The same turns and mirrors carry the whole set onto itself, and each row onto the other rows of its family. Which rows share a family with each named row? Give them in list order.
These 32 rows form 4 families of 8 rows each.
Dov: [-28.1   3.6   1.7 -15.5   2.9 -16.2  -4.0 -19.1   2.0 -16.3 -21.9   6.8
  -4.3  14.3 -11.2   6.3  -1.6   8.6 -20.3  13.5   5.2  16.7  -4.2  29.0
  -3.2  11.6  -0.6  11.7   0.5  37.5   2.2 -17.9  10.6  11.8  11.2 -28.2
   3.8  -8.1   8.1   9.5  13.3  -2.3 -48.5   9.8]
vaf: [  8.8  17.1 -15.2 -33.0  -8.7 -23.9 -16.9 -19.1   3.5   8.9  -8.3  25.4
 -14.8  -4.9  -1.1  11.1   6.2   7.3  -5.5  24.8 -17.2   1.3   1.5  21.1
 -14.2  26.3  -6.5 -24.3   6.1  -1.5   3.5   1.9 -11.4 -14.4 -29.3  -2.4
 -15.0 -18.5  -1.9  20.6  23.1   8.1 -29.1 -12.4]
didav: [ 16.0  18.4 -28.7 -27.7 -12.4 -20.1 -21.9 -11.2  -4.7  11.9 -23.4  29.4
 -24.0 -12.1  -4.7   9.6   5.3  12.7  -5.2  15.2 -11.8  -7.8  -1.2  17.4
  -8.0  14.9  -2.0 -30.1 -11.1  -4.9   4.2   2.7 -11.6  -4.9 -33.4  -0.3
 -10.4 -11.7   1.9  33.4  19.0   1.8 -21.2 -12.6]
nimi: [ 12.8  12.9 -18.7 -23.9 -17.4 -23.7 -22.1 -12.4  -9.1   9.2 -17.7  26.6
 -24.9 -22.2   2.9  11.4   3.2  12.0  -0.3  18.3 -12.8  -5.0 -13.1  15.1
   0.9  11.9  -9.5 -28.7  -9.8  -9.6   3.7  -3.1 -14.1  -0.9 -34.0  -5.1
 -12.6  -5.1   0.4  25.7  24.5  -2.7 -26.4 -11.0]
Beg: [ -5.1   3.1 -15.8   0.0   5.7 -16.4  -8.3  -8.6 -12.4  -9.6 -31.9  18.6
 -18.5   7.7  -5.6   6.1   1.0  17.1 -18.5   8.9  15.7   9.5 -14.4  26.0
   3.3  -7.8   4.5   0.2 -23.0  32.2  -3.0 -22.9  15.7  23.3  -8.8 -23.7
  22.2   3.4  18.1  17.8   2.3 -18.8 -37.4   1.0]
zul: [  1.1  20.2 -10.7 -32.1  -4.5 -25.3  -7.9 -15.8  10.2  12.9 -11.4  17.6
  -9.7 -13.5  -7.6  13.1  14.7   4.4  -9.6  15.1 -15.8  -8.5   6.0  27.5
 -17.5  33.1  -7.9 -19.8  -2.9  -1.1   7.8   8.5 -16.7 -18.9 -14.3   0.2
 -18.7 -15.0  -2.8  25.6  12.2   9.0 -30.4   6.9]
Sez: [  7.1  17.3 -18.4 -18.0 -12.6 -21.0 -10.6  -4.1  -2.9  13.7 -21.1  17.8
 -18.9 -34.6  -4.3  16.5  13.2  10.0  -1.7   6.4  -7.5 -14.9  -4.9  20.2
   1.7  17.4  -9.0 -25.8 -25.0  -7.5   5.5   3.4 -18.1  -2.5 -19.7  -2.0
 -16.6   0.1   0.6  33.6  11.5  -3.2 -26.1   8.1]
Lebo: [ -2.0  16.5  -5.8 -22.0  -0.4 -23.7  -4.3 -28.4   5.3  13.1  -8.8  12.7
  -6.0 -20.9   0.6  11.0  15.0   8.3 -11.3  10.2 -15.6  -5.8   6.4  26.6
  -6.8  27.7 -11.4 -19.3  -3.9  -8.5   1.2   8.7 -23.1 -14.3  -8.6   0.5
 -21.7 -16.0  -2.7  19.8   9.9  -1.9 -29.4   6.6]
tir: [  3.6  10.9  -2.4 -26.3 -12.2 -27.6 -17.3 -22.1  -1.5   8.7  -6.8  21.8
 -16.0 -15.5   7.9  15.0   8.0   6.2  -5.5  24.1 -16.3   3.8  -8.2  21.1
  -7.6  25.3 -15.7 -20.9   3.8  -5.7   1.8  -1.7 -18.1 -12.6 -26.0  -7.0
 -21.5 -12.0  -6.8  15.9  27.0   2.7 -33.9  -6.2]
mogub: [-18.4   2.7   5.4  -7.1  11.1 -21.9  -0.9 -20.0   2.3  -9.9 -16.1   9.9
  -8.9  13.9  -4.2   9.1   3.9   9.6 -26.7  15.5   5.6  15.1 -10.2  35.6
  -7.7  10.5  -3.8  10.2  -2.9  34.8   1.8 -19.6  12.5   8.1   6.2 -24.5
  15.6  -3.1  10.1   5.3   3.1 -11.7 -48.4  13.1]
biret: [  6.5  19.1 -20.6 -16.3  -5.6 -20.6  -7.7 -16.8  -0.7  14.9 -20.3  16.2
 -12.4 -29.5  -5.9   9.3  14.4  14.1  -6.1   2.2  -8.9 -17.1   3.3  22.8
   1.6  15.8  -4.7 -26.8 -21.1 -13.2   0.7   8.8 -20.7  -2.7 -14.4   2.0
 -16.8  -9.2   3.9  30.7   3.9  -7.7 -21.2   6.1]
nokeg: [-22.4   7.2 -13.6  -4.9   7.6 -20.1   3.3 -15.6   0.9  -4.5 -27.5   6.8
  -4.3  -1.3 -15.5  13.1   5.4  14.8 -21.8   1.6  20.4   8.5  -6.3  37.5
   2.3   6.2   0.1   8.5 -19.6  35.8   7.3 -16.1   4.9  16.1  11.9 -24.9
  16.6  -5.2   8.9  16.5   8.1  -0.7 -36.4  22.0]
Zugik: [  9.0  28.1 -26.5 -28.9  -4.9 -18.3 -18.4  -6.0  -9.1   9.8 -18.5  25.8
 -30.1 -15.4   5.9  10.6   5.8  10.3   0.6  19.2  -7.1  -8.0  -8.4  16.5
   4.3  12.9  -9.1 -29.6 -16.5  -9.1   4.7   4.1 -12.6  -1.8 -23.1   4.0
 -13.7 -14.5   7.3  28.7  11.5  -2.4 -23.2 -11.0]
bini: [-24.1   2.6  -3.8 -15.6   5.7 -23.2  -4.5 -25.0   3.8  -9.6 -16.4  10.6
  -3.6  12.5  -8.9   8.3  -1.0  11.3 -24.1  13.6  11.5  20.9 -12.1  37.6
  -2.8   8.8  -5.3  10.4   1.6  35.7   5.9 -21.0   5.4  11.6   5.8 -25.6
  17.5 -12.8   5.6   3.7  19.7   0.9 -40.8  11.8]
leta: [-24.1   7.9  -9.7  -8.0   1.8 -13.2   1.0  -7.8  -0.1 -12.2 -33.6   6.2
  -7.5   3.2 -17.8   8.7   1.1  11.5 -17.4   2.4  13.1   4.9  -2.1  26.3
   3.7   5.6   5.7   7.7 -21.5  37.0   2.9 -13.4  11.7  18.8  13.5 -25.7
   6.8  -0.1  12.2  22.1   3.0  -5.6 -44.2  17.2]
Ren: [-13.2   8.9   1.7 -11.3   2.6 -20.1 -16.5 -17.5 -13.9 -11.9 -18.8  14.5
 -15.8  16.3  -1.2  -2.6  -6.1  15.6 -28.0  19.4   4.7  24.5  -8.9  25.9
   3.5   5.8   0.0   8.3  -3.8  32.8  -2.6 -23.7  14.7  20.2  -9.6 -25.8
  20.2  -9.1  19.8   3.8  15.5  -0.9 -35.4   1.1]
kogu: [-15.4   6.2  -6.4  -0.6  10.9 -18.3   1.0 -11.5  -2.1  -7.0 -30.2   7.7
 -14.5   2.7  -9.9   9.6   7.9  13.6 -25.0   5.6  14.5   5.4  -9.2  35.9
  -2.4   3.8   0.7   7.4 -24.8  34.6   1.4 -15.6  10.0  14.1   7.5 -22.4
  16.0   3.4  12.7  19.0  -3.7 -16.0 -40.5  19.5]
vogu: [-11.8   1.1 -16.0 -14.6  -1.9 -20.0 -15.0 -17.5  -4.7 -13.4 -20.2  20.2
 -13.0  12.8  -6.2   3.6  -8.8  15.0 -15.9  14.6  12.0  21.2 -18.6  28.2
   6.8  -5.8  -1.1   2.2  -1.7  31.1   3.4 -28.7  11.5  22.0 -10.6 -25.0
  25.8  -9.5  14.0   6.8  24.9  -3.9 -35.1  -3.6]
zanuf: [-12.4   5.7 -18.2  -9.6  -5.8 -10.7 -10.9  -4.8  -8.3 -16.0 -35.3  16.7
 -17.6   6.7 -15.0   2.8  -6.9  16.1 -12.0   5.9  11.8   7.9  -9.3  18.3
   9.2  -7.7   9.3   0.0 -19.6  32.4   2.4 -20.6  18.5  27.3  -1.5 -25.7
  14.9   1.1  17.2  21.5  11.1  -8.8 -38.5   2.4]
kun: [  6.1  11.3  -7.9 -26.2  -5.0 -25.0 -16.4 -34.0   0.4   8.7  -6.4  22.8
 -12.4 -12.4   6.3   4.6   5.8  10.0  -8.4  19.7 -19.7   1.6  -2.0  19.9
  -5.4  18.6 -10.0 -24.0   8.1 -11.8  -2.6   0.2 -18.2  -8.5 -25.0  -0.8
 -16.6 -18.8  -0.1  14.7  20.1  -4.7 -27.5 -10.7]
vasab: [-10.1   5.1 -25.1  -7.2  -1.5 -17.3  -7.6  -7.0  -7.9  -8.0 -31.5  16.3
 -12.1  -0.3 -14.9   6.5  -3.0  17.0 -16.1   1.2  20.8   8.5 -12.9  27.8
  10.5  -8.2   4.4  -1.0 -22.9  32.3   5.8 -21.9  11.5  26.4  -4.6 -24.5
  25.8  -1.9  16.5  18.7  12.6  -6.0 -29.4   7.2]
vep: [ -3.7  16.7  -4.4 -22.2  -7.1 -25.9  -4.2 -14.6   3.1  13.7 -11.6  11.9
 -10.4 -27.5  -0.3  20.5  16.6   5.1  -6.4  14.2 -12.2  -7.6   0.2  25.2
  -8.9  30.6 -13.6 -18.8  -9.6  -3.6   4.9   5.2 -20.6 -14.9 -12.2  -5.4
 -24.5  -7.8  -6.5  21.8  14.0   4.1 -33.6  12.7]
tigev: [ -6.4  27.8  -8.4 -34.3   3.0 -21.9  -9.8 -14.2   2.2  11.7  -8.4  14.4
 -17.2 -13.9   5.9  15.2  12.8   4.1  -7.6  21.2 -12.6  -5.4  -3.2  26.5
  -6.6  30.6 -15.4 -19.9  -3.9  -5.3   7.4   9.3 -19.2 -14.3  -8.7   2.7
 -22.6 -19.1  -0.6  20.1   9.1   4.8 -32.0   1.6]
lubu: [ 14.4  14.7 -23.2 -21.4 -11.8 -20.7 -18.2 -21.7  -5.2   8.8 -17.2  26.0
 -19.7 -19.1   0.6   3.3   3.2  15.3  -3.1  11.8 -15.1  -8.3  -3.9  16.2
   4.6   5.6  -4.8 -31.3  -9.0 -15.0  -0.7   2.2 -15.3   1.8 -30.0   1.6
 -11.1 -12.2   5.5  25.2  15.0 -10.2 -19.5 -11.5]
vedak: [  8.8  22.4 -25.1 -26.7  -8.3 -19.8 -10.8  -5.8   3.5  12.9 -23.9  19.1
 -19.3 -20.0 -12.8  13.6  13.1  10.3  -8.8   6.5  -8.8 -15.3   4.0  23.7
 -10.4  23.3  -2.2 -26.2 -21.6  -4.2   6.8  10.4 -16.4 -10.5 -17.0   2.0
 -13.1  -8.4   0.3  37.5   9.6   2.9 -23.6   6.0]
zever: [ -7.1  -0.5  -3.8  -7.3   4.8 -20.5  -9.4 -18.6  -5.9 -12.1 -18.6  19.4
 -13.9  17.6   1.4   4.2  -2.8  12.0 -19.2  20.5   6.0  20.4 -16.3  27.7
  -2.0  -1.0  -0.1   3.8  -1.7  33.8  -2.7 -28.0  16.8  16.4 -11.9 -25.0
  20.7  -3.1  14.7   3.7   9.4 -15.3 -42.5  -4.5]
Ref: [-15.6   1.0  -7.9 -17.1  -5.6 -13.5 -14.6 -16.3  -5.1 -19.9 -25.0  18.0
 -13.6  18.1  -6.8   0.8 -11.1  12.3 -15.0  19.7   4.3  19.8 -11.8  19.8
   2.9  -2.5   3.6   5.4   2.0  33.1   0.7 -23.8  17.1  21.4  -6.3 -26.9
  12.2  -6.2  12.7   9.4  19.9  -6.2 -44.8  -6.7]
tun: [  3.6  24.1 -15.3 -35.6  -3.1 -21.9 -18.6 -14.8  -4.6   7.5  -7.1  23.0
 -23.6  -8.4  11.9  10.1   5.3   6.3  -1.6  28.5 -14.4   0.7  -8.8  18.9
  -2.5  21.6 -13.9 -25.7   1.5  -7.7   5.2   1.5 -14.6  -9.5 -22.6   2.3
 -17.9 -21.7   3.1  17.2  16.6   2.4 -29.4 -13.6]
filu: [-17.6  14.9  -3.8  -3.6   5.5 -18.4  -5.9  -6.3 -11.1  -7.9 -29.7   7.3
 -13.7   0.4 -11.3   3.3   3.6  16.2 -30.7   2.7  13.6   8.6  -3.7  30.7
   3.3  10.6   2.7  10.3 -26.3  34.0   0.2 -15.2  11.3  19.6   5.5 -22.5
  20.4  -2.6  20.3  17.5   1.2  -1.9 -32.3  20.2]
zab: [ -9.8  11.2 -10.3  -6.1   1.9 -16.6 -14.5  -7.0 -17.6 -10.5 -29.5  15.3
 -20.6   7.6  -8.2  -0.6  -3.3  19.6 -25.6   9.0  11.4  14.5  -8.4  23.4
  10.4  -0.3   3.1   4.2 -20.4  30.8  -3.0 -21.7  16.1  26.1  -8.4 -24.4
  24.6  -3.0  24.6  15.9   9.3  -6.3 -28.2   3.0]
Pok: [ -0.8  29.6 -22.2 -27.9   0.8 -19.3  -9.7  -4.4  -4.4  13.5 -19.1  15.9
 -23.3 -22.3   1.2  15.8  13.6   7.5  -4.9  12.7  -4.9 -14.4  -2.9  21.8
  -0.3  22.9 -11.5 -24.7 -22.3  -7.7   7.2  11.7 -18.3  -7.8  -9.9   5.1
 -19.0 -12.4   3.5  31.3   3.8   0.1 -25.9   4.1]
zive: [-23.3  11.2   8.5  -9.9   7.4 -22.3  -5.0 -15.3  -7.3  -9.0 -18.7   4.6
  -8.7  10.4  -5.6   2.6   2.4  13.0 -32.3  12.3   6.7  18.1  -2.1  32.0
   0.0  16.5  -2.7  12.9  -6.8  35.2   0.0 -18.3   9.5  13.6   5.5 -24.4
  16.1  -8.2  16.7   6.2   7.8   1.5 -37.7  16.6]

Same family as zive: Zugik, Ren, tigev, tun, filu, zab, Pok
Same family as vogu: nimi, Sez, tir, nokeg, bini, vasab, vep

